Rotation paths and how fast each direction turns (deg/step)
Each turn is a multiple of 5 degrees from 10 to 175, or 0.
Each row of a path follows its step; steps can be skipped.
path 1
step 2: [ 0.13  1.30  3.02 -1.41  0.25  1.39  0.89  0.09  0.64 -0.74  0.05  0.57
 -2.24  0.78 -0.53 -0.85 -1.21  5.81  1.28  2.11  0.75 -1.68  1.10  2.24
 -0.71  4.75  1.76 -0.14  0.38  1.54  0.70 -0.72  3.09  0.99  1.54  2.80
  0.49  0.12 -1.73 -1.14  1.90 -0.52 -3.40  2.56  0.52  0.00 -2.07 -0.78
 -0.28]
step 3: [ 1.30  1.73  2.53  0.98 -1.69  1.17  2.09 -0.93  2.50 -0.10 -2.99  1.85
  0.74 -0.89 -2.04 -1.01  2.93  3.71 -1.11  2.36 -0.33  4.05 -1.15  2.28
 -0.29  1.20  2.13 -0.85 -0.15 -1.43 -0.95 -1.37  1.26  2.65 -1.64  0.06
 -0.39 -0.34 -1.08  0.55  3.06 -0.13  2.32  3.06  2.15 -0.75  1.30 -1.60
 -1.11]
step 5: [-1.59  0.98  0.92  1.50 -3.44  2.68 -0.82 -0.78  0.99  2.20 -2.88  0.14
 -0.12 -0.82 -1.43  0.15 -1.16  4.51  2.13  0.99 -0.41  0.56 -1.10 -0.85
 -0.09  4.13 -0.87  1.75 -0.22 -0.89  2.07 -1.72  2.07 -0.99  1.65 -0.83
  1.60  1.74  1.58 -1.25  1.68 -1.00 -4.78  1.92  0.20  1.17 -0.82 -1.89
  0.00]
step 7: [ 0.01 -1.00 -0.97 -1.70 -2.43  2.81 -0.02 -0.38  0.69 -1.71  2.23  1.86
 -1.86 -1.23 -0.69 -1.13 -3.21  2.19  0.86  2.54 -2.36  0.47 -2.97  0.58
 -0.68  1.20  1.52 -1.90 -1.09  2.33 -0.45  0.68  1.68  1.84  0.68  3.09
  2.99 -2.14 -2.19 -2.12  0.53  0.24 -2.77  0.92  2.07 -0.60  2.99 -1.41
 -1.02]
step 9: [ 0.03  0.57 -0.39 -2.16  1.53  1.82 -0.87 -1.88  1.26  0.02 -1.80 -0.87
  3.36  0.28  0.39  0.52 -0.66  3.04 -0.80  1.91  1.68  3.33 -1.47  4.80
  0.25  1.33  3.81 -3.92  0.47  1.28 -0.40 -1.56  1.57 -2.16  1.13  0.17
  1.11  2.28 -1.01 -1.79  1.01  2.23 -0.28  2.02  0.30  0.19 -0.35 -1.94
 -0.77]
step 12: [-0.98  1.91 -1.75 -2.23 -1.09  1.93 -2.24  1.60  2.93  2.12  0.91 -0.25
  0.07  0.03  0.82  2.32 -0.12  1.97  0.52  2.01  0.68  1.78 -1.01  2.47
 -2.42  2.84  3.73  1.06 -0.36  4.02  1.92 -0.28  0.71 -1.13  1.50  1.90
  0.80  1.73  0.14 -1.44  1.59  1.82 -3.20  0.32  0.95 -1.26  2.84 -1.35
 -1.77]
step 13: [-0.20 -1.00  1.24 -4.81 -2.85  0.83  2.29  1.57  3.27  0.27 -1.08  1.29
 -0.52 -0.48 -2.18 -2.28 -0.69  4.17  1.08  1.74 -0.14  1.89 -3.34 -0.43
 -2.06  0.35  3.02  1.71 -0.36  1.09  0.28  0.35  0.10  2.48  2.45 -0.80
  1.48  0.01  1.44  0.53 -0.35  1.01  0.93  1.00  2.21  0.93  0.31 -0.19
  2.15]
step 16: [-2.19 -3.05  1.38 -0.92 -0.47  1.23  4.00  2.41  2.61  1.50 -2.66  0.49
  2.01  1.53 -2.30 -0.16  0.77  1.27  1.18  1.98  0.50  4.02 -2.35 -0.05
  0.34  1.81  0.25 -2.03  2.62  1.85  3.61 -2.33  0.85 -0.04 -0.05 -0.43
  1.66 -0.46  1.07 -0.56  0.75  1.59  0.42  1.38  1.62  2.15  0.10 -1.18
  1.74]
step 17: [-0.08  0.17  0.45  0.48 -2.35  2.44  0.13  0.41  1.75  2.82 -1.45  2.45
  0.72  1.44  0.02  0.16 -1.98  5.08 -1.27  0.62  2.57 -0.01 -0.42  0.35
  1.63  4.28 -1.30  0.03  1.28  2.93  1.96  0.76  3.05 -0.80  1.26  2.40
  1.70 -2.21 -1.52  0.01  0.95  1.56 -3.52  0.31  0.07 -1.74  0.08  0.83
 -1.09]
[-1.22 -1.00 -0.29  0.12  0.55  0.77  0.13 -0.22 -0.74 -0.67  0.38 -0.24
  0.54  0.35  0.50  1.09  0.30  0.70 -0.42  0.25 -0.08 -0.04 -0.57 -0.33
 -0.26  0.07  0.52 -0.40  0.64 -0.28  0.05  0.16 -0.61 -0.21  0.20  0.88
 -0.50  0.25 -0.82  0.21  0.87 -0.29  0.16 -1.17  0.61 -0.47 -0.78  0.05
  0.83]  145
[-0.82 -0.40  0.11  0.25 -0.01 -0.07  0.75  0.55 -0.67  0.79 -0.93  0.86
 -0.59 -0.30  0.13 -0.39 -0.31  0.37  0.39 -0.11  0.03  0.42  0.46  0.76
 -0.06  0.34 -0.75  0.57 -0.73  0.44 -0.63  0.98 -0.10 -1.03 -0.43 -0.32
  0.00  0.26 -0.91  0.42  0.91 -0.83 -0.13  0.29 -0.76  0.57 -0.74  0.35
  0.40]  125
[ 0.70 -0.66  0.59 -0.83  0.11 -0.88 -0.54 -0.45 -0.30  0.30 -0.98  0.31
 -0.41 -0.64  0.21  1.02  0.71  0.35 -0.49 -0.03 -0.71 -0.30 -1.02 -0.06
  0.55 -0.33 -0.26 -1.13 -0.34 -0.55 -0.40 -0.17 -0.18 -0.30  1.16 -1.12
 -0.34  0.50 -0.09  0.69  0.10  0.14 -0.42  0.06 -0.31  0.13 -0.13 -0.44
 -0.40]  70
[ 0.53 -1.34  1.07  0.16 -0.35 -0.07  0.37 -0.62  0.38 -0.47  1.03  0.23
 -0.06 -0.76 -0.07 -0.36 -0.76  0.32  0.13 -0.91  0.16 -0.40 -0.61 -0.99
  0.32 -0.17  0.03  0.62  1.34  0.71  0.30  0.09 -0.38 -0.51 -0.26  0.17
 -0.16 -0.40  0.12  0.28 -0.10 -0.19 -0.72  0.66 -0.58  0.77 -0.36 -0.48
  0.35]  120
[ 0.01 -0.50 -0.46  0.05 -0.51  0.30  0.52 -0.93 -0.09  0.12 -0.75  1.11
  0.11 -0.72 -0.45 -0.11 -0.72  0.18 -0.07 -0.42  0.03  0.12 -0.47 -0.59
 -0.27 -0.20 -0.57 -0.38 -0.21 -0.02 -0.33 -0.01 -0.16  0.35 -0.09  0.05
  0.57 -1.61 -0.65  0.21 -0.82  0.55  0.51 -0.98 -0.03 -0.99  0.46  1.31
 -0.31]  110
[ 1.00 -0.19 -0.43 -0.61  0.07  0.59  0.26 -0.78  0.01 -0.81 -0.42 -0.42
  0.51 -0.67 -0.19  0.84 -0.20  0.73  0.24  0.35 -0.57  0.14  0.42  0.34
 -1.23 -0.02 -0.29 -0.14 -0.78 -0.12 -0.45  0.11 -0.17 -0.14 -1.23  0.04
 -0.17 -0.36  1.15 -0.60  0.66 -0.12 -1.12  0.50  0.73  0.56 -0.14  0.37
  0.06]  10
